Each row is where one point has got to under a steady rotation. How many steps took it there?
The counts run from 0 to 377.
138 109 100  54  77  97 112 122  76 118  81 105 107 140  99  74  92  99  91 104 126 103 105 141  93 113  68  64 105  91 114 120 107  93 114  91  79  90  87  99  86 105 102  93 112  82 106 113  97 116  82  78  87 117 106  97  77  78  87 115 101 136 120 110  92 111  78 101
0
119 114 117  74 114  69 121 129  80 100  88 121  90 110  84  96 129 121  97  69 133  62  67 138 126 133  86  92 109  93  99 112 104  80 104  96  96  99  74 107 104 118 105  80  94  71  82 113  93 109  83 104  73 120  86 109 100  99 105  97 122 125 100 102  87 102  90  97
161
118 128  89  87  91  60  98 106 107  93  81  85  97  99 108 103 121 113 121  89 140  83  83 108 111 118 126  85  89 134  71  99  89  89  84  74  94 100  99  92  82 144 124 106 107  81  83  97  97 101 112 129  59 119  91 102  98 130  95 104 121 104 105 104  82 128 108 121
181
144 108  69  86  89  83 116 120  85 126 125 103 103 114 108  85 104 107  84 107 130 102  92  90  99  95  95 101  96  72  81  90 114 122  92  78  88  93  84  97  68 102  78  97  97  85  84 104  83 107 103  92  99  90  68 110  76  91 101  96  93 126 138 144  80 130 118 105
211
143 123  92  74  72  95  93 106  98 112  72  74  91 116 107  83  89  88 104 104 132 111 115 125  97 126 106  72  87 125  79 107  81 113  92  75  95  82 126  96  87 114 130  97 112  81 104  96 110 102 110  88  64 113 112  96  93 117  83 101  88 107 114 113  94 144  89 108
265
114 132  90  68  94  72  91 107 102 109  72  97  88 115 105 116 100 103 113 117 151 109  94 105 104  97 136  87  88 118  97 122  91  88  86  72 114  91 111 100  70 108 123 129 110  86  94  88  92  98  95  98  48 136 106  89  98 111  97 116 100 114  98  87  85 147  83 113
107
138 115  87  87  69  65 102 106  87  95  98  76  90 102  99 100  94 103 105 108 126  99 109 129  99 105 141  84  74 123  72  79  90 112  60  99  90  78 108  92  65 116 128  97 108  73 100 102 119  97 116 110  63 118  82 117  89 112  93 107  93  91 132 120  95 120 120  90
339
137 118  91  65  74 109  98 111  80 111  68  82  86 129 112  65  81  98 109 118 122 102 113 126 100 119  87  69  97 107  91 120  83 106 120  68 100  86 114  89  87 109 115 103 107  85 100 113 110 113 112  71  75 109 106  89  90 106  87  95  91 129 122 114  94 140  84  98
273
102 115  95  48 108  91 108 112  68 109  89 107  71 112  93 105  84 113  99 111 125  78  74 101 114  99 112 100 117  81  58 126  99  92  93  65 139 100 102 106  71 120  97 128  94  80 102 101  88 112 100  87  78 117  90 105  89  99  90 100  83 131 104 104  83 138  98  91
120
109 130  84  78  94  75  93 107  92  90  76  89  84 109 109 100 104 118 128 109 136  85  90 104 118 106 130  89  86 126  82 113  81  81 100  69 116  97 106  85  71 128 110 132 110  82  87 105 101 119 121 102  54 119  86  98 103 121  95 102 123 116 116 100  76 133 102 111
189
117 109 106  72  79  69 117 114  79  91  99  94  84 107  87 113  96 119  87  97 133  92  88 131  96 107 143  91  83 112  71  87 102 101  54  98  85  94  84 101  64 112 116  94 108  73  98 112 116  85 103 116  64 119  79 125  96 115 103 102  91 105 136 100 100 116 117  84
331
124 121 110  87  93  76  75 114 104  95  59 110 102 119  95 105 103 118  89 111 144 101  92 110  97 118 127  81 105 116 113 115  89  89  95  79  95 104  97 101  88  93 114 120 101  87  84 115 104 103 104  91  42 118  88  99 113 132 109 105 101 129 122  76  94 142  85 110
29
124 118  85  73 112  84 134 130  79 124 117 113  95 122 107  83 130 118  96  91 134  87  89 124 127 110  81  87  78  73 111 102 104  86 117  98 100  84  76 100  87 118  98  83 114  76  70 105  82 103  79  92  92 115  87 100  95  79  98  95 134 112 111 135  80 101  91 103
80
107 123  84  69  93  81  95 107  83  84  75  94  88 115 114  98  95 125 127 115 131  81  94 109 112 101 128  90  92 115  88 117  82  80 101  66 118  95  96  85  63 129 100 133 114  83  84 107 102 122 120  92  59 113  83  96 101 111  94 106 115 126 126 102  77 123 108 104
193
131 126  94  82 130  89 115 126  88 122 105 128  82 120  90  99 126 114  83  90 139  89  83 116 130 116 102 102  98  67 114 113  96  93 105  97 122  79  91 116 101  82 109  88  96  81  65  99  86  85  75  77  66 117  93 103 109  91 108  87 111 108  99 121  85 123  79  97
235
120 110 120  74  72  55 115 120  96  97  86  94 104 111  90 103 115 115  93  83 142  94  81 131  87 120 115  78  92 123  85  94 104  90  72  98  64 103  78 101  84 131 121  81 107  75 104 107 103  99  91 134  64 125  97 109  93 118 106 116 109 114 121  86 100 113 100 108
172
169 112  92  91  79  65  79 115 106 105  78 106 116 112  88  89 102  79  91 102 116 102 113 137 102 119  98  89 122 106 117  99  93 111  82  96  89  80 104 109  92  75 111  92  77  89 110 101 107 120 108  75  60 114  82 109  72  98  90 114  83 112 118 119  91 128 107  92
143
122 120  86  78  93  57 115 109  84  91 107  85  79  92  93 107 110 114 105  92 126  78  88 122 116 114 136  96  83 116  54  84  95 102  61  88 104  86  94  97  71 131 117  91 102  67  89  90 100  97 107 119  70 117  77 124  93 108  94 101 104  93 118 125  80 116 125  96
336
125 124  84  67 112  66 111 124  79  97  98 117  99 116 101  89 127 112 117  88 124  75  99 139 135 106  98  93  89  94 121 106  91  74 108 103 113  73  84  99  72 107  97  98 113  74  82 107  93 118  86  90  74 129  78 100  92  75  97 109 136 110 115 127  73  92  96  94
75
120 132  90  73  90  99  92 106  94 124  78  94  82 130 109  96  85 106  86 127 153 122 103  99  95 102 123  83  87 104  99 122  91 100  99  70 103  92 116 101  80  92 120 123 112  92  84  99 101  86 101  83  51 116 108  92 112 117  98 102  87 120 114  94  97 152  73 107
110
138 113 107  83 109  95 114 130  86 114  87 119  94 125  90  75 117 117  79  80 129  83  85 136 115 142  73  85 103  80 113 108  98  92 118  96  82  92  84 111 112  98 107  66  93  77  68 121  96 105  88  85  79 111  90 103 103 103 106  86 115 123 115 116  93 114  77  97
158
162 110  88 102  85  77  96 123 110 127  96 110 122 116 104  81 128  91  73  98 133 111  88  98  87 114  84  90 114  91 111  97 116 115  98  78  62 107  85  96  91  97  90  83  83  88  85 106  82 110 103  98  81  95  76 108  78 114 109 102  99 133 122 121  88 138 108 124
297
120 112  75  75  89 108 114 113  63 116 100  96  82 127 115  76  87 126  95 120 126  96  99  96  98 104 105  87  82  82  80 110  95 107 119  66 102  94  94  86  66 109  90 111 113  82  76 122  94 112 116  79  86  94  78 101 101 105 100  86 102 140 147 122  90 134 102  96
199
139 120  98  76  85  90 123 110  96 131  96  81  70 107 100  87 108  94  82  90 140 107  87 112 100 126 100  83  82 104  57  99 100 122  78  82  86  84 113 110 101 123 136  72  98  76  89  92 101  78  96 109  80 106 113 110  98 118  93  88  85  96 100 124 103 146  89 108
256
115 137  80  81 112  74 100 111 108 123  89  97  85 108 110 107 123 103 108 104 153 102  81  87 120 105 120 100  90 110  83 119  97  99  94  61 115  93 112  99  87 122 119 115 104  88  79  77  81  98  93 110  61 122 105  95 104 113  96 105 110 101  85 107  78 142  87 125
104
142  99  94  68  73 100 115 121  73 123  88 102 105 130 108  71  91 103  84 109 123 100  94 116  86 113  67  80 112  82  93 113 107 111 115  74  76 101  87  88  80 114  87  92 101  84 105 125  90 121 104  86  95  95  85 103  74  95  97 108  93 149 135 121  87 122  95 106
285
131 126  76  72  94 110 103 111  81 117  75  87  75 119 113  68  95 100 115 106 124  83  99 114 119 128  79  84 100 100  74 119  81 104 122  60 117  86 117  96  96 126 111 101 100  81  90 103  99 116 112  70  79 102 106  93  94 107  84  82 103 127 112 126  81 145  87 107
272
137 109 108  74  80  55 104 120 111 113  83 107 126 118  93 108 121  91  91  92 141 105  83 119  84 107  94  77 117 112 108 109 118  93  86  88  69 108  81 104  84 122 103  99  99  86 114 100  85 114  84 122  76 123  98 106  73 106 101 129 100 126 102  90  85 122  90 124
13
106 120 108  81 117  76 110 123  79  92  94 125  78 111  85 113 114 140  85  86 137  68  64 115 124 121 121 104 103  87  90 103  94  81  87  87 111  98  77 111  88 107 106  96  90  75  65 119  99  96  94 102  59 113  69 115 116 114 116  87 116 118 118  95  85 118  99  92
320
136 129  99  78 107  94 110 127  91 123 102 124  88 133  90  92 104 113  68  99 144 107 100 127 112 118 102  88  88  76 126 107 102  99 101 105  99  81  92 116  98  68 118  83 104  84  70 110  97  79  75  70  60 124  98 102 109  91 106  92 101 109 116 113 100 122  70  91
236
140 118  79  78 100  74 129 121 100 147 117 101 109 118 110  91 133  92  85  94 148 114  82  92  98  96  81  88  92  82  97 105 129 113  99  80  82  97  90  98  87 114 100  83 104  82  83  89  67 101  80 109  93 107  93 102  81  87  99 104 103 117  98 130  83 134  89 129
374
